[[-4.99 -2.13]
 [ 0.67  0.70]
 [ 4.56 -1.45]
 [ 1.95 -0.29]
 [ 1.48  3.08]]
=>
[-2.13  0.67]

[[ 1.22 -4.47  1.85  0.96  3.03]
 [ 5.02 -5.36  0.70 -5.80  5.18]]
=>
[ 3.03 -5.80]

[[ 1.81 -5.18 -0.08  4.27]
 [ 1.29 -4.62 -1.26  3.89]
 [ 3.65 -2.65  4.80  4.25]]
=>
[ 4.27 -1.26 -2.65]

[[ 4.98 -5.05 -6.54  0.26 -6.88]
 [ 6.90 -1.13 -2.55  3.76 -2.04]]
=>
[-6.88  3.76]

[[ 1.52  2.26  5.63 -4.17]
 [ 2.03  1.31  5.98 -4.15]
 [ 2.94  0.90 -4.80 -2.23]
 [ 2.58  2.17  3.24 -2.94]]
=>
[-4.17  5.98  0.90  2.58]

[[ 4.53  5.17 -6.70]
 [-5.34  6.38 -3.23]
 [-4.81 -0.15  4.61]
 [-6.81  4.76  1.91]]
=>
[-6.70  6.38 -4.81]

[[ 0.30 -1.39 -0.93  0.64]
 [-3.90  2.20  3.45 -0.76]
 [ 0.43 -2.02 -3.20  0.54]
 [-0.19  0.38  3.01 -0.14]
 [ 1.30 -2.49 -6.39  0.50]]
=>
[ 0.64  3.45 -2.02 -0.19]

[[-6.10 -2.20  0.70 -0.11]
 [-2.29 -2.43 -6.62 -6.12]
 [-1.91 -2.07 -6.67 -5.79]]
=>
[-0.11 -6.62 -2.07]

[[ 1.26 -1.48  5.11]
 [-1.23  0.24 -3.52]
 [-0.75  1.63  0.95]]
=>
[ 5.11  0.24 -0.75]
---
[[-2.27 -0.57  1.93 -2.55]
 [-3.86 -0.17  3.17 -1.61]
 [ 0.51  1.73  1.70  2.10]
 [-2.55 -3.75  5.07  4.97]
 [ 2.15  0.56 -2.55 -6.46]
 [ 3.46  2.15  3.93  2.19]
 [ 4.39  5.46 -0.18 -4.52]
 [ 2.52  1.14 -1.37 -6.21]
 [ 0.38  0.76 -0.65  1.15]
 [-1.41 -2.11 -0.20  1.30]]
=>
[[-2.27 -0.57  1.93 -2.55]
 [ 0.51  1.73  1.70  2.10]
 [ 2.15  0.56 -2.55 -6.46]
 [ 4.39  5.46 -0.18 -4.52]
 [ 0.38  0.76 -0.65  1.15]]

[[ 1.03 -2.33 -0.10 -0.35  0.85  0.92 -1.10  0.05 -1.33  2.37 -0.15  1.11]
 [ 0.60 -2.14 -1.36  1.30  0.01  0.39 -0.55  1.99 -0.81  1.11  0.65  2.40]
 [-3.13  0.41  0.48 -2.69  2.42  2.60  0.73 -3.38  2.90 -1.77  1.08 -1.18]
 [ 1.59  2.08 -0.75 -3.31 -0.11 -3.13 -0.36 -0.27 -1.67 -5.85  1.13 -0.59]
 [ 1.78 -1.47  1.09 -0.86  2.35  0.75 -0.83  0.55 -0.42  0.35  0.63  2.52]
 [ 1.56  3.76  3.85  2.55 -3.64 -3.72  1.58 -0.33 -2.43  1.95  0.78 -3.31]]
=>
[[ 1.03 -2.33 -0.10 -0.35  0.85  0.92 -1.10  0.05 -1.33  2.37 -0.15  1.11]
 [-3.13  0.41  0.48 -2.69  2.42  2.60  0.73 -3.38  2.90 -1.77  1.08 -1.18]
 [ 1.78 -1.47  1.09 -0.86  2.35  0.75 -0.83  0.55 -0.42  0.35  0.63  2.52]]

[[ 3.01  2.90  0.88 -2.80 -5.80 -3.46  3.34  0.90  1.54]
 [ 0.84  3.90  3.41  4.38 -4.86  1.10 -3.70 -0.34 -1.01]
 [-3.81  4.74  1.09 -1.81  2.92  0.40 -3.05  2.86 -4.33]
 [-2.80  5.27  1.08 -1.11  0.56 -1.07 -4.99  3.66 -2.87]
 [-2.47  5.72  1.18  2.15  4.44  2.89  2.43  1.65 -2.30]]
=>
[[ 3.01  2.90  0.88 -2.80 -5.80 -3.46  3.34  0.90  1.54]
 [-3.81  4.74  1.09 -1.81  2.92  0.40 -3.05  2.86 -4.33]
 [-2.47  5.72  1.18  2.15  4.44  2.89  2.43  1.65 -2.30]]

[[ 3.81  1.57 -5.16 -2.79 -1.47  6.34]
 [ 2.57  1.18 -3.46 -2.46 -0.96  4.76]
 [-2.06  1.73  3.35 -2.12 -2.94  5.02]
 [-3.25 -1.32  4.50  3.97  0.35 -5.64]
 [ 3.06  1.58 -4.06 -2.71 -1.64  6.15]
 [-1.93  1.67  3.18 -1.69 -3.03  4.81]]
=>
[[ 3.81  1.57 -5.16 -2.79 -1.47  6.34]
 [-2.06  1.73  3.35 -2.12 -2.94  5.02]
 [ 3.06  1.58 -4.06 -2.71 -1.64  6.15]]

[[-3.46  2.44  1.90  2.35]
 [-0.62  4.41 -0.21  5.29]
 [ 4.07  1.29 -0.23 -4.92]
 [-0.18  0.85 -1.49  1.16]
 [-0.91  0.21  1.27  1.84]]
=>
[[-3.46  2.44  1.90  2.35]
 [ 4.07  1.29 -0.23 -4.92]
 [-0.91  0.21  1.27  1.84]]

[[ 1.93 -1.70  1.23 -1.19  6.09  0.32 -5.92  2.46  3.29  3.80]
 [-1.13 -2.88  0.36  1.46 -4.35 -3.82  5.38 -2.25  1.32  4.85]
 [ 2.64 -1.36  3.56  0.82  2.18 -4.42  5.38  6.03 -1.98 -1.95]
 [ 0.92 -4.47 -2.20  1.76  5.19 -2.65  2.14  3.59 -0.83  3.74]
 [-3.39  2.91  5.70 -3.40  4.86  1.62 -6.11 -3.81  1.55 -3.24]
 [ 5.67 -0.43  0.60 -3.82 -2.86  4.51 -2.43 -4.15 -5.94  2.27]
 [ 6.25 -0.78 -2.24 -6.17 -5.46  2.62 -3.41  2.41  6.17  4.42]
 [-5.61  5.44  3.26  2.74 -3.22  0.41 -2.93  0.61 -4.85 -2.37]]
=>
[[ 1.93 -1.70  1.23 -1.19  6.09  0.32 -5.92  2.46  3.29  3.80]
 [ 2.64 -1.36  3.56  0.82  2.18 -4.42  5.38  6.03 -1.98 -1.95]
 [-3.39  2.91  5.70 -3.40  4.86  1.62 -6.11 -3.81  1.55 -3.24]
 [ 6.25 -0.78 -2.24 -6.17 -5.46  2.62 -3.41  2.41  6.17  4.42]]

[[ 1.36 -2.68 -2.73  3.97]
 [ 4.94 -0.89 -3.30 -1.58]
 [-2.21 -3.27  1.81  3.97]
 [ 4.94  0.89 -2.73 -2.70]
 [-0.42 -3.27 -1.59  5.08]
 [ 1.36 -2.68 -3.30  3.97]
 [ 4.94 -0.30 -3.30 -1.58]
 [ 4.04  0.89 -2.73 -2.70]]
=>
[[ 1.36 -2.68 -2.73  3.97]
 [-2.21 -3.27  1.81  3.97]
 [-0.42 -3.27 -1.59  5.08]
 [ 4.94 -0.30 -3.30 -1.58]]
